Each path below is one point turned by a fixed rotation once a step. After each direction that follows a path, write how fast that rotation turns it, in degrees each step (0 if it stays still).
Each turn is a multiple of 5 degrees from 10 to 175, or 0.
Each row of a path follows its step; steps can be skipped.
path 1
step 1: [-28  22  -3  -4  25  23  -8  -2   4  -9  -8 -21  -7  -8 -12  22  24   8
 -20 -26  37  49 -17 -20   1  20  20  12   8 -16   7  -7 -17   5  -4 -48
   5  33  -1 -14  -5 -20  12  33 -13   9  60  28   6  -8  -6   4  24  -1
  13 -20  18 -19 -47 -28 -11   5   6]
step 4: [ -8   5 -35  -3  27   7   6 -25  23 -34 -25 -21  18  17  23  22 -14  -1
 -16  -6 -12  24  10 -42 -48  24 -20   1 -31   1 -10 -18 -34  32  -1 -16
  28  23  13   2   6 -12   8  19 -22  10   9  19 -42  -2  -1 -24  -7 -10
  -5  12  -8   0 -43 -25  27  21  27]
step 7: [-15  -4  20   4  30  13  14 -24  16 -38 -17  -8  17  13 -31  13 -10   3
  -1 -23 -14  17   5  -8   9   8  11   1 -24  58  22 -11 -42   0  -1 -42
   2  -8 -36   2 -16  28  -1 -10  18   4  11  -5 -39 -11  -3  18  25 -16
  11  32  10   8   2 -21  55  17  26]
step 10: [-46  15 -11 -17  -5  20 -16 -18  11 -17 -11 -35  25   6   1 -11 -14 -15
 -27   4  25  25  37  18 -12  -8  18  13   1  22 -21 -27 -41   8 -21   1
 -20   0 -40  -8 -20  15 -26  36  31   1   2  31 -19  14   9  31  -3   6
   7  19  25  -4  -3   9  10 -43  32]
step 12: [ 14  24  -5   3  11   9  -6 -14  12 -36 -22   9   8  38 -14  16  17  24
   3  -4  17  27 -24 -38   3  24   0 -11   2  23  13   3 -31  14  10 -39
 -12  14 -22 -18   2   9   1  28  -1  33  42  19 -13   4 -31  -6   7  28
  25 -28  25  11 -43 -11  49  12  13]
step 20: [ -4  -5 -36   6  18  20 -25  -2  19 -38  17 -11   8  40  17   9   6  16
 -57 -11   9  22   6   0 -19   4  -2   0 -29  10  -9 -23 -41  12  33   8
  13   4 -17 -28 -11  12  -6  -8   6  17  45  32   3 -14  -5  -5   3   0
  13  -7 -19 -25 -26 -52  15  32  23]
step 23: [  2  11  -1  13   0  23  14  -9  43 -37 -48 -14  40  48 -22   3  27   7
 -22 -13  -7   8  24 -27   9   9  -6  -9  -3   5   6 -10 -16  -1  15 -34
  -9   5  12 -19 -21  44 -17  28  32   9  21   9 -20  16 -11   7  -8  11
  10  36  -1  23 -23  14  37  28  15]
Speeds:
[  1   2  -7  10  -5   1  -4  -2  -1  -4  -1  -3   0  -6   0   0  -1   4
  -3  -2  -6   3  10   4  -4  -7 -13  -4  -8   0  -9  -7   6   3   8   0
   1   4   7  -5  -5  -7  -4   0  -1 -12   4 -10  -5  -3  -6  -3   5  -8
  -4   2   0  -1  -7  -7 -11   4  -6] | 155
[ -1 -13   2  -5 -11   5  -7   5  -5  -3   0   0  -1  -7   1  -9 -10  -7
  -1  -9  -7  -3   3  -7  -7   8  -2  -1   6   0  -4  -2  -4  -8   4   1
   6  -2   3   8  -4   8  -1   6   2  -3   5   7   2  -3  -4  -7  -7  -1
  -5   0  -1 -12  -4   3   7  -8  -3] | 60
[ -2   5   3  -3  -4   0  -8   4  -6  -1  -8   4   7   1   4   2  -7  -3
   0  -4   0  -8  -3  -2   5   7  -3   3  -4   6  -1  -6   3   9  10   0
 -10  -4   3   0   5  -7   0   4 -10   8  -5   1   2  11  -4   6  -9  -6
  10   4  -4  -6  -4   7  -2  13   2] | 40
[  0   3   2  -6   5   0   8  -1  -4   4  -5   6  -9  -3   0   4   1   5
  -4   0  -2  -4  -2   1  -4   9  -5  -3   9  -4   0  -2  -1   7  -6 -17
  10  -7  -5   0   0 -14   1  -1   2  -1   4 -10 -11  -4   3  -5 -11  -2
  -1  10   3  -2  -5   3   2  -3   2] | 100
[ -4   1   7   7   5  -1  -6  -3  -3   3  14  10   0  -9  -6   2   8  -1
   0  -9  -2   5 -14   5   9   3   0  -1   1   7   4   2  -6  -3   4  -8
   2   2  -6   5  -4   3  -1  -6  -1   0   6  -3   9  -4  -7   6   2   0
  -1   5  -5  -4  -5  -6   2   8  -9] | 60
[ -5 -13  -3   3   7  11   2  -2   2  -4  -4  10  -3  -8  -2  -5 -16  -5
  -2   1  12  -2  -9   3  -7   0   5   1  -9   1  -1   0  -2   6  -6  -8
  -6   2   4   3  -6   0   3  -3   2  -5 -12  -3   1   4  -4  -1   3  -2
  -6  -3   3  11  -2   2   0   2  -1] | 100
[ -6   3   4   7   2  -9   3   2   1  -2   2   4   5   5  -6  -5  -1   1
   8   7   2  -3   0 -10  -8   0  -5  -3   5  14  -1 -12   9  -6  -1 -11
  -1   7  -3  -2   3   6  -7  -7   5  -9  -3  -1  -1  -3   6  -5  -1  -1
  12  -7  -1  -1   1   9   5   2  -2] | 155
[ -7   4  11   7 -13  -4  -3  -3  -7   6  -8  -3   8  -5  -1   3   3  -5
  -5   4   7  -1   3   7   2   3   2   6   7  -2   1  -4   1  -5  -1  -6
   3  -3   2   4  -2  -9   2   4   7 -10  -3   7   8   6   7   8   6  -9
  -3  -2   0   6   1  -6  -2  -9   4] | 90
